Here are some points, one per row:
[  6 -31 -14  29  11 -14   7 -76 -31  39  27  50  -9 -11  25  59  -9 -28  14 -21 -21  31 -47  42  24   0 -29  65 -30  -3 -23   1]
[ 57  39 -47  32   3 -34  -8  47  15   3  -6  57   9 -51  18  11   2 -13  23 -29  26  19  63 -48 -12 -20  53 -11  15 -58  59   3]
[  1 -62  30 -14  14 -44  25  -5   5 -65  55 -60  26  14 -27  13 -12  -9 -28 -21   1 -20 -37 -45  23 -38  -7   3 -47   3  28  34]
[ -4  20  50  68 -14 -24 -39 -63 -36  -3  13  21   2  13 -46  39  10  49  52  35 -20   3  12 -22  22 -29 -20 -84   1 -30  35  14]
[ -7 -23 -44  51  12 -16 -39  13  26  54   6 -30   3  60  -1   4 -14  25  44   3   1   2 -30  53 -39  12   9 -12 -73  50  16 -12]
[-30 -33 -16  29  -9  59  10  25 -38 -10  12  22 -73   5 -14  46 -41  45 -18   3 -29 -23 -18  15 -23  40  -7 -20  78   2  -1  -2]
[  0  36  13   5  32 -14  37  28   0 -21 -37  12 -27 -11  29  18 -13 -17 -30   8 -22  -9  35  13  66   2 -69 -59  19  38  37 -23]
[-18   1  21  27 -23  16 -15  46  35  38 -56   3 -10  35  25 -42  -1  29 -20  60   6 -50 -28 -47 -30 -21 -26  27  15  24   6  80]
[ 19 -21  14 -64 -30 -33  21  35   7  16  60  -6  19 -12  32 -12  20  48  27 -24  13  -6  -7 -66  -3 -31  -2  -7  26 -47 -42 -44]
[ 28  -4  30 -47  20  16 -21   1  12 -46 -48  -4  17  12   3 -64 -41 -43 -11 -14 -12 -20  12 -12 -55  24 -17 -11  -2 -45  68 -34]
[-44  22 -24 -17  10  23  45 -15  -1  21   4  56  34  27 -89  30  26 -31 -17  22  19  31  12  56 -22  11  23  36  -1 -13   9  50]
[ -6  23  23  29  12  17  60  23 -69  30   6 -55  25 -12 -10 -37 -23 -10   2  11  38  -6   7  10  46 -11  35 -15  35  10 -13 -44]
[-45  -8  33 -55  14 -16  49  20  52 -18 -22 -58   3  13  32  91  13 -13  14   8  63   6  37  28  -9 -24   8 -35 -21   2  32 -46]
[ 15 -48 -26 -49 -30 -20   0 -26 -42 -18  25 -78  -3 -43  -4  -1  60 -50  54   3 -13   5  32 -22 -41  19  13 -25  40  24  50  -5]
[-18  38  44 -44  63  30 -26 -60  -4 -57  34  31  28   6 -13  -8 -34  54   3 -17   1   4 -47  -3 -51 -40  12  18  26 -14  -5 -15]
[ -9   6  59  19  35  -9 -40   2  67 -65  65 -32  13 -62  14 -27  14 -25 -36  30 -34  14  23  24  -2   5  31 -44  -1 -34 -50  28]
[-42  15 -16  -2  -5  42 -56  30  22  46  48 -18 -57  13 -40  19  14  -1  25  36 -21 -27  -2  -4  70  41   7  24   2 -11  22 -24]
[-17  -5  -4  -8  17 -84 -37 -48  37  42  21 -43 -16  -5 -19 -29   1 -22 -53 -28   1 -11  39 -57  26 -50   5  52  35  -6  17 -11]
[-12 -12  69  10 -12 -28   3 -19 -22  21  23   5 -33 -19  -5 -40  22  16  16 -47  34 -30 -33  59 -48 -50  51 -47 -15  29  15 -26]
[-18 -43  44 -19  53 -11  10   5  -4  12 -41  22  42 -38 -66  14 -20 -19 -34 -20  15 -32 -36 -13  43  47  12  11 -17 -19 -86  10]
[-27  60  32   7 -28  30  13 -55 -52  58   3  -3 -36  67  25  28 -11  -3 -26 -11 -48   8 -41 -21  14  43  49   0   4 -38  15  40]
[-15  51 -30   9 -25  -2  -9 -17  11 -20  31 -31  23   1 -40 -17 -34  21   7  62  65 -16  21 -13  35  13  52   1 -27 -42  14 -44]
[-36  -2   5   6 -20  33  24  13   3  10  -2  22 -36   3 -26   8  85 -13 -10 -58  34 -30  54 -38  -2 -60 -26  -3 -33 -25 -31 -75]
[ 67   1 -35 -52 -14 -46 -12   6  26  -7  17   6 -42  13   6  25  -4 -97  48 -16  21 -15  -8 -18  38   2  26 -21  17  10 -54  12]
[ 81  20  26  38   6  48  25  21  -5  22 -29 -47 -64  18   7  27   6  19  25   2   8 -16  15  23 -28  -4  -3  34  12  38 -85  41]
[ 14 -20  22  18 -69  53 -36  43  53  43  -3  23  18  -3 -71   4   9  11 -47 -13   1  66 -56 -14   0 -29  13   2   5  43  26   8]
[-37  17 -28  13 -15 -21 -28  -5 -24  12 -25  20  -6   0 -12  23 -56  22 -42  51  22  16  -9 -31 -37  48  21 -32   9  50 -64 -21]
[ 49   9   1  21   1  16  20  -2  55  -6 -36 -15 -36 -25  26  20  16  14 -32  19  -2  18 -17  35  27  10 -70  65 -33 -41   1 -13]
[ -9  28   4 -59  -7  28  -3  19  17  36  -9 -52   4 -17   2  23 -15  -3   9 -78  43  25   1 -26   6  33 -98 -23  22  16  40  79]
[ 49 -20 -29   5 -43  45 -22  32 -19  34  13   5  54  53 -16   2 -23 -26  -3  49 -29  27 -11  54   3 -10 -62  20  20 -39 -13 -24]
[-30 -17   0   3 -11  21   8 -13  26  30  -6  39 -22 -47   6 -31   2 -27   7  37 -22 -47 -71  13 -19  33  23   4 -68 -16  23   2]
[ -4 -17  26  -8  47  -3  -5 -40   1  16  11  64 -34  -5  53 -14 -40 -26  45  24  17  30  19  -8  24 -55  29 -37 -32 -33   8  15]
[ 50 -35 -10 -46  33   6 -38 -36 -12   7 -21 -39   2 -66 -11  21 -51   1  16  19  15 -55   8  32   2 -60   4   8  28 -21   9  13]
[ 36 -24  54 -24  56   9  23  11  -8  44  -8 -26 -10  20   6 -79 -10 -15   4 -32  -7  25  23 -16  42  74  25 -35 -25 -33  11 -49]
[  5  19 -25 -76 -23 -58 -26  24 -17  19 -49  -6  14  22  18  -7  43  50   0  56 -35  -1   2  62   4  27  -8  12  10 -15 -46   8]
[ 35  43 -36 -42  30   7  72 -28  50  25  -7  -7 -23  -3  -3   6 -36  35 -13  -6 -80  30  32 -11 -38 -18 -16  43 -40  60 -11 -20]
[ 67 -37   3 -28 -51  18  11  -9 -54 -14  13  -3 -38 -22 -14  20 -25  38 -46  38  26  67  10  10 -31  24   7  -8 -51  39  -2  42]
[-34   2 -31 -39 -35  -2  40  32  33   9  -1  34 -16 -11  24  -8 -20  49 -22  -2 -31   1  51  71  30  -9 -28 -27   9  26  20  10]
[-70 -84  15  38   2 -22 -15 -37 -27  -2  17  21   9   0 -10 -65 -33  20  23 -14  35  47  29  40 -17  52 -73  34 -10  -1 -20  33]
[  1 -15   7  22 -51 -28  11  15   6 -12 -72 -38  38 -21 -26  31 -43  -6   0 -75 -32   1  48  19   7  -7  33  12  47 -19  -8 -36]
[ 22  39 -30   9 -35 -39  14   9  26 -15  10  32  -4  -2  52  46  -4  15 -45  10  16  -5  -4   2   2  30 -54  -8 -11  22   9  23]
[ 26  16  29 -21 -24  38 -67 -66  21 -39 -33 -23  31 -10  48 -20  55 -33 -18 -37  33 -26  -9  15  63 -10 -10  -4  13  48  20 -54]
[-19 -38 -39  21  91  24 -64 -21   1 -26 -16  13  11  54  18  32  33  39   0  16   7  45  -7 -11 -44  10 -23  11  12 -10 -29 -25]
[ 29 -24  -4 -15   3   3  50 -42  45  -8  -2  32  91 -10   9 -31  28  41  70   7  63 -78  40 -15  38  17  23  -9  32   8   9  37]
[  1  18 -28  -8  62 -10  -1  95 -79 -13 -30  12  -4  18 -10 -14  12 -13  33  14  14  37 -81  11   7 -39  18   4 -19   9   5   9]
[ 43  10  10   1 -12   3 -13   9 -55   7   9  38  -6  30 -44   9  49   5 -43  32 -60 -47  -7   1   5  -9 -30  10 -12 -31  12  10]
[-11  29 -33   6  -1   2 -57  51 -30 -26  26  35 -38 -40  16  -1 -11  41 -28 -35   6   7 -33  17  25  50  18  76   9  55  37  -7]
[ 40 -33  10  15 -28 -79  50 -35  48 -39   0   9 -45  -7 -20 -66  26  -5  20 -26 -17  37 -51 -26  -4  -1 -21 -48  49  -9   2 -20]
[-47  39 -32  29 -17  23  19  -3 -13 -41 -65 -16  -8  18  -4 -42  -2 -49  24  33 -17  67   3 -11  25 -34  52  47  18  26 -19  31]
[ -4  41 -15  11  -7 -35  12  10  12  63 -48 -24  24 -73  43  31  56  23 -19  18 -32  26 -23  -6 -30   2  -1 -14  -1   0  12  14]
Along one direction, these points spread out more than along any other. Take the direction at right angles to it along which they spread out most. Then take the direction at right angles to both along which they spread out most. Go by this last direction. How many in every 100 of the points above lie lower along it than each point below? Answers are rounded to whole numbers. More than half of the points above lie lower than the first one.
[-35 -18  45  17 -58  41  18  25   9 -78  37  28   2   2  43   0 -28 -25  69   3  -6   7 -28 -31   3  15  29  42  28 -19 -37  -5] 26
[  8  14  32  51  27  39 -31 -20 -15  17  50  32  78 -36  24 -12 -18 -23  -2  42  -1  32 -15 -34 -41  -6  -8  -8   7  53 -31 -32] 66
[  -5   13 -106   21  -20   12   20   -7   33   -8    2  -30   26   59   20    1  -16   12  -53  -60    7  -22  -20   21   19  -29   12  -87   20   10   19   18] 24
[-10  15  21  28  -6 -49  -7  41  -4 -31 -28  22  10  40 -24  53 -30  21   0  11  28 -11 -12 -11  -9  33  19  56 -39  17  23 -17] 24
[  19 -113   -1  -19   10   24   34  -19   -6  -16    5   -8   19   10   58   11   63    2  -24   28  -18   10   31  -27   43  -19   42   -5   16  -14   31   -8] 64
[-56  14 -46  -5 -38  14 -22 -26 -43 -41 -10   6  -4 -22 -37 -45  -9 -13  14   3 -33 -44   2 -70  -5 -43 -34  -9 -86   2 -44 -30] 30
[-26   7  21  15  61 -33  18  -3 -13 -10  55 -13  22   6  -4   0  10 -25  43  -8 -80 -71  14  12   2 -11  -8  23  12  18  28 -19] 52
[  3  42 -27  23  35  34  25  -7  22  -9  10   6   8  -8 -46 -32  47  -5  28 -14  10   2  -5 -13 -32  69  -7  -6  -7  -5 -13   4] 32
[ 11  16  14  -9  -9 -11  19  28 -28  20  34  33  11  54  30 -24 -26 -76 -47  -1  54  -6  59  12 -66  -3 -19  28  24  49  -7   3] 48
[-39   6 -42  35  24   8  23   4 -38 -35  -4 -51   0 -20  29  -6  -6 -22  -3 -30  36 -11  -9  13 -39 -32   1  -3  28 -91 -13  23] 24
[  3  20  12   9 -15   2 -76  39  17   4 -28   0 -15  27   9   9  35  40   9 -57 -57  -7  67  29  -5  16  20 -13 -45   2 -19  89] 58
